In the data rows, the value 128 means zero.
Here is a table of points, one per row:
[109 165  99 153 137 168  65 113  89 157 151 147 102 199 113 185 166  42
 153 128 137 148 179 121  46 148 245  89 107 183 164 155 144 122 171  76
  97 152  41 120 125 108 131 145  81 109 131 133  85  60 110 172 208 163
 116  88 192 150 129  90 179  92 165 154]
[ 59 160 142 130 123 152 141  98 128 108 123 121 144 125 137 149 160 130
 122 138 154 145 141 130 163 100 130 153 129  89 128 133 110 101 146 122
 160  87 143 184 150  98 145 140 135  94 134 146  84 103 124 138 162 111
 139 125 126 122 167 144 113 126 131 125]
[119 173 143 153  75  97 157 123  76 171 146  98 143 110 116 120  82 117
 143 142 168 136 120 101 153 114 116 124 138  96 158 110 105 139 148 120
  94 102 113 155 157 123 143 101  86 144 114 149 122 107 177 112 208 125
 120 157 121 100 150 113 137 148 129 151]
[124 145 127 167 150 127 149 119 178  85 110 128 129 171  86 172 114 145
  84  89 121 149 187 113 130 123 193 116 110 129 133 157  91 158 122 128
 147  74 151 141 150 122  83 185 161 115  95 145 129 134 123 173 176 130
 111 141 117 122 165 128  99 115 104  91]
[ 91 121 137 161 148 147 133 119 135 157 157 114 121 102  92 150  71 119
 137 153 165 145 160 185  98 110 176  98 121 121 119 104 158 168 107 169
 125  94  95 156 180 136 149 127 122  93 153 148 103 136 105 106 155 227
 144 131 141  76 157 150  68 165 132 114]
[107 164 123 119  35 150 172 118  94 131 170  85 127 128 191 142  58 177
 142 170 149  62 111 184 143  75 121 126 141  89 197 137 127 139 111 152
 130  37 134 163 180 120 166  82 100 166  82 105 116 107 169 106 195 118
  93 134  82 167 142 159 144 129 156 141]
[197  74 133 119  82 118 129 171  74 152 133 109  93 100 133 102 180 147
 115 160  92 173  88 155 157 168  76 123 155 147 164  81 127 161 138  98
  58 120 169 133 147 142 119 123 118 210 157 144 162 109 193 169 167  75
 116 126 127 129 158 185 125 173 141 165]
[217 132 140 117  85 167  74 115  68 140  99  85  98 108 197 109 163 120
 164 173 109 153 123  94  88 164 111  90 137 145 147  74 107 106 155 144
  71 113  89 125 151 118 115 103 116 149 137 104 141  78 148 113 176  68
 133 140 139 164 105 127 133 142 129 124]
[117 150 160  84 149 158 166  89 153 101  94 172 104  92 125 103 173 146
 142 139 156 122 126 118 150 153  73 155 119 122 105 160 140  98 112 162
 145 129 150 125 117 118  95 102 106 169 147 146  85 162 133 135  27 114
 124 122 142 146 133 139 139 107 127 129]
[127 156 108  40 168 206 118 137 169 132 126  96 163 129 127  86  97 185
  89  96 103 100  87 161 124  59 135 135 157 139  65 121 144 122 159 171
 202 108 148  86 205 130 137 147 135  83 119  70 170  91  69  73 133 132
 106 126 145 108 139  99 132  90 101  95]
[107 198 125 160 118 145 148 125 138  90 144 102 165 179 142 127  84 180
  53  98 136  96 103 104 169  73 134 132 167  87  91 171  42 136 215 142
 171 109 109  87 200 138 109 133 110 165  96 108 154  96 133  83 152  75
 112 106 153 112 110 180 110 134  69  68]
[109 167 121 162 109  76 104 148 136 113  97  94 148 148 172  75  99 101
 188 121 128 118  85  83  80 135 121  97 131 144 180 159  95  80 115 155
 101 119  76 104 186  72  80 168 100 119 120 112 132 102  94 123 189 196
 159 129 102  75 109 127 106 174 120 115]
[ 88 162 113 158 154 110  97 102 119 114 116 111 133 148 160 144 137 130
 145 137 181 156  49  95 130  63 129 104 172 127 112 112 123  86 177  92
 133 154 108 100 155 135  96 114 155 123  76 102 178  72 134 132 103  96
 117 111 111 129 134 151 126 105 156 125]
[117  90 115  52 110 131 145  87 116 120  85 171 147 123  85 111 141 106
 156 114 129 146 213 148 121 185  85 182 129 125  94  92 124 119  74  89
  92 158 188 179  38 109 139 101 114 129 121 173 130 155 119 135  64 108
 147 122 116 170  98 151 174 136 136 158]
[ 42 174  90 212 215  63 114 133 129 181 140 218 147 217 156 136 103  99
 109  78  78  68  98  69 147 145 161 119 120 182  68 127 146 126 129 144
 150 182  69 111 149 207 140 177 112  48 132 152 114 147  95  92  44 148
 158 148 135 105  99  79  97  89  96 106]
[151 135 119 105 146 149  92 158 109 127 148 117 149 157 116 194 153 123
 122 131 144 163  99 104 142 128  83 160 147 138 127 152 135 170 149 135
  86 194 154 177  91 103 128 131 160 101 133 192 150  98 149 181  98 116
 138 160 155 132 126  99 120 112 172 153]
[212  96 165  99  85 137 124 101 106 158 142 131  92 122 181 164 156 167
 156 148 130  86 189 167 146 159  62 122 158  82 185  44 101 104 106 101
  73 105 139 147  96 151 119 119 147 147 178 133 103 113 173 102 144 109
  61 194 127 177 139 178 182  91 142 125]
[ 94 129 154 147 120 118  84  95 121 114 157 126 161  53 190 124  81 138
 124 115 117 131 155 136 118 126 141 106 132  96  81 138 106 127  87  87
 150 117 102 129 132 144 103 138 123  63 159  76 124 155 117 119 127 132
 113 160  87  93  68 121  58 131 134 113]
[161  94 178 158 184  26 153 165 174 100 132 163 106 104  52  69  77 153
  98 128 152  87 140  79 153 131 138 133  52 137 108 167 125 159 142 152
 190 119 177  56  82 142 126 129 148 157 136  82 156 139 134  80 109 102
 149  77  94 123 130 106 135 128  37 108]
[182  76  86 131 162 195 102 111 109 142 124 146  88 104 110 144 108  86
 141 133 130 139 152 189 138  51 125 133 110 150  76  99 183 139 129 135
 153 145 184 166 136 160 195 127 213  95 143 148 138 113 130 118  99 112
 142 115 169 128 121  98 108 110 145  98]
[124  97 117 133 102  99 138 142  72 162 125  98 112 149 171 127 176 128
 115 145 103  96  77 122 103 191 133 110 121 110 141 107 143 127 127 149
 124 161  97 103 138 145 118 127 118 166 119 108 100 114 155 127 112 126
 128 125 112 177 130 149 151 129 138 125]
[122 183 159 141  98  39 165 174 164 119 155 142 156 121 136  59 110 139
 169 134 142 104 144  72 131 204 142 114 119 104 162 148 115 144 102 115
 167 125  96 122   1 104 103 157 127 213 148  96 184 173  80 132 107 150
 128  65  72 172 112  87 216 150  56 145]
[ 86  96 124 127 157 149 110 164 142 129 120 111 130 165 176 189 134 169
  92  78 108 115 141 164 134 142 136  96 102 177 123 148 148 153 107 140
  48 161 138  61 130 107 138 100 135 128 102 102  93 160  99 136 145 154
 160 136 146 112 127 143  79 139 117 132]
[129 104  94 138 121 138  97 131 141 111 106 132 116 115  93  83 148 107
 139 110 116 133 162 144 127  99 134 128 109 130 122 148 133 121 130 133
 129 114 148  92 138 133 146 115 151 106 107 125 121  92 121 140 135 135
 152 166 152 102 107 151 135 126 192 102]
[146  95 109  98 121 155 154 109 128  93 107 111 135 107 139 137 199 143
 108 161 145 141 102 160 141  87  76 194 169 133 104 115 126  78 184 143
 161 164 115 144 131 116  96 136 110 149 111 128 139 104 138 133  99  89
 103 126 137 163 209 149 134 107 119 108]
[178  78 129 114 121 102 148 124  83  87 157 130 150  62 137 102 203 110
 130 207 172 160  77  76  68 158 104 135 184 101 129 101 147 128 142  98
 146 198  89 178  97 140 188 138 114 182 153 155 150 101 194 149  91  59
 137 129 139 174 115 128 159 136 218 138]
[125 161  95 116 120 172 124 102 156 132 151 127 120 124  51 104 145  59
 134 131 143 144 150 203 154  72  88 181  89 146  57 129 179 164 108 133
 182 123 161 207  73 104 185 108 170  52 158 171 143 172  99 130 117 157
 147 103 153  98 123  82  90 134 131 129]
[197  73 117  96 134 119 120 123 123 140 115 116  82  93 154 144 155 114
 157 185 112 168 114 100 130 156  88 147 172 165 146  93 114 107  92  76
  61 122  87 149  94 128  96 140  83 147 119 180 102 126 161 134  97 116
 167 111 179 145 119 114 186 103  99 187]
[ 98  67 141 153 129 121 111 130 135 145  72 104 109 101 154 111 185 181
  62 121  69 169 158 131  91 146 131  84 184 134 151 146  70  93 132 169
  99  81 131  98 149 153  79 137  96 114  92  98  81 147 115 118 119 120
 125 157  71 106  99 190 101 155 118 118]
[111  75 131  95 163  83 194 192 199  79  70 158 100  55  44 101 128 124
 147  29 102 138  91 107 136 182  89 142  28 104 147 164 149 156  52 134
 210 190 181  72  41  98 124 112 195 181 121  50 203 214 113 144  69 136
 105 124  59 111 128 100 161 175 159 138]
[137 133 102  97 150 155 160 100 135 122 162 117 149  90 125 189 111 115
 111 135 149 121 107 187 155  77 162 187 155 134 112  79 171 118 110  72
 136 169 156 154 135 103 142  83 158 106 111 172 116 159 167 164 151 141
 128 139 130 109 141 109 122  97 145 116]
[119 135 158  98 144 134 108 131 170 158 135 183 166 130  54  99  26 158
 110 134 124  99 168 167 183 106 136 143 119 144 107 163 138 183  92 128
 158 106 232  83 126 134 139 144 135  78 177 162  92 162  93 140  95 175
 153 151 139  78 102 102 140  98  33 127]
[158 184 155 187 109 122  94 191 144 139 130 146 139 255 131 156  79  94
 177  90  94 128 112  77  94 183 211  95  66 119 226 167 169  63 140 128
  95 120  81  89 152 134 161 138  90 146 137 138 152 194  94 117 172 209
 117  93 167 145 176  59  61 134 165 152]
[ 89 108 142 132 127 124 161 112 138 145 149 142 129 163 108 145 149 100
 116 100  93 113 143 107 112 138 168  97 103 124 122 152 119 157 144 159
 109  99 104 156 120 177 122 122 127 104 134 100 100 157  93 125 108 130
 104 116 114 130  88 164 129 169 137 177]
Along one direction, these points spread out more than along any other. Take the direction at right angles to it along which they spread out most. Go by this last direction. For each point below, how far along it does it lie, from 0 to 99? The average is 50, and the first point in the table lies past the average. One standard deviation of the points above along it is 16.
[178  78 129 114 121 102 148 124  83  87 157 130 150  62 137 102 203 110
 130 207 172 160  77  76  68 158 104 135 184 101 129 101 147 128 142  98
 146 198  89 178  97 140 188 138 114 182 153 155 150 101 194 149  91  59
 137 129 139 174 115 128 159 136 218 138] 34
[ 59 160 142 130 123 152 141  98 128 108 123 121 144 125 137 149 160 130
 122 138 154 145 141 130 163 100 130 153 129  89 128 133 110 101 146 122
 160  87 143 184 150  98 145 140 135  94 134 146  84 103 124 138 162 111
 139 125 126 122 167 144 113 126 131 125] 56
[ 88 162 113 158 154 110  97 102 119 114 116 111 133 148 160 144 137 130
 145 137 181 156  49  95 130  63 129 104 172 127 112 112 123  86 177  92
 133 154 108 100 155 135  96 114 155 123  76 102 178  72 134 132 103  96
 117 111 111 129 134 151 126 105 156 125] 61
[124  97 117 133 102  99 138 142  72 162 125  98 112 149 171 127 176 128
 115 145 103  96  77 122 103 191 133 110 121 110 141 107 143 127 127 149
 124 161  97 103 138 145 118 127 118 166 119 108 100 114 155 127 112 126
 128 125 112 177 130 149 151 129 138 125] 54
[117 150 160  84 149 158 166  89 153 101  94 172 104  92 125 103 173 146
 142 139 156 122 126 118 150 153  73 155 119 122 105 160 140  98 112 162
 145 129 150 125 117 118  95 102 106 169 147 146  85 162 133 135  27 114
 124 122 142 146 133 139 139 107 127 129] 30
[137 133 102  97 150 155 160 100 135 122 162 117 149  90 125 189 111 115
 111 135 149 121 107 187 155  77 162 187 155 134 112  79 171 118 110  72
 136 169 156 154 135 103 142  83 158 106 111 172 116 159 167 164 151 141
 128 139 130 109 141 109 122  97 145 116] 43
[ 89 108 142 132 127 124 161 112 138 145 149 142 129 163 108 145 149 100
 116 100  93 113 143 107 112 138 168  97 103 124 122 152 119 157 144 159
 109  99 104 156 120 177 122 122 127 104 134 100 100 157  93 125 108 130
 104 116 114 130  88 164 129 169 137 177] 54
[107 198 125 160 118 145 148 125 138  90 144 102 165 179 142 127  84 180
  53  98 136  96 103 104 169  73 134 132 167  87  91 171  42 136 215 142
 171 109 109  87 200 138 109 133 110 165  96 108 154  96 133  83 152  75
 112 106 153 112 110 180 110 134  69  68] 69
[107 164 123 119  35 150 172 118  94 131 170  85 127 128 191 142  58 177
 142 170 149  62 111 184 143  75 121 126 141  89 197 137 127 139 111 152
 130  37 134 163 180 120 166  82 100 166  82 105 116 107 169 106 195 118
  93 134  82 167 142 159 144 129 156 141] 65
[124 145 127 167 150 127 149 119 178  85 110 128 129 171  86 172 114 145
  84  89 121 149 187 113 130 123 193 116 110 129 133 157  91 158 122 128
 147  74 151 141 150 122  83 185 161 115  95 145 129 134 123 173 176 130
 111 141 117 122 165 128  99 115 104  91] 58
[129 104  94 138 121 138  97 131 141 111 106 132 116 115  93  83 148 107
 139 110 116 133 162 144 127  99 134 128 109 130 122 148 133 121 130 133
 129 114 148  92 138 133 146 115 151 106 107 125 121  92 121 140 135 135
 152 166 152 102 107 151 135 126 192 102] 49
[ 42 174  90 212 215  63 114 133 129 181 140 218 147 217 156 136 103  99
 109  78  78  68  98  69 147 145 161 119 120 182  68 127 146 126 129 144
 150 182  69 111 149 207 140 177 112  48 132 152 114 147  95  92  44 148
 158 148 135 105  99  79  97  89  96 106] 64
[161  94 178 158 184  26 153 165 174 100 132 163 106 104  52  69  77 153
  98 128 152  87 140  79 153 131 138 133  52 137 108 167 125 159 142 152
 190 119 177  56  82 142 126 129 148 157 136  82 156 139 134  80 109 102
 149  77  94 123 130 106 135 128  37 108] 31
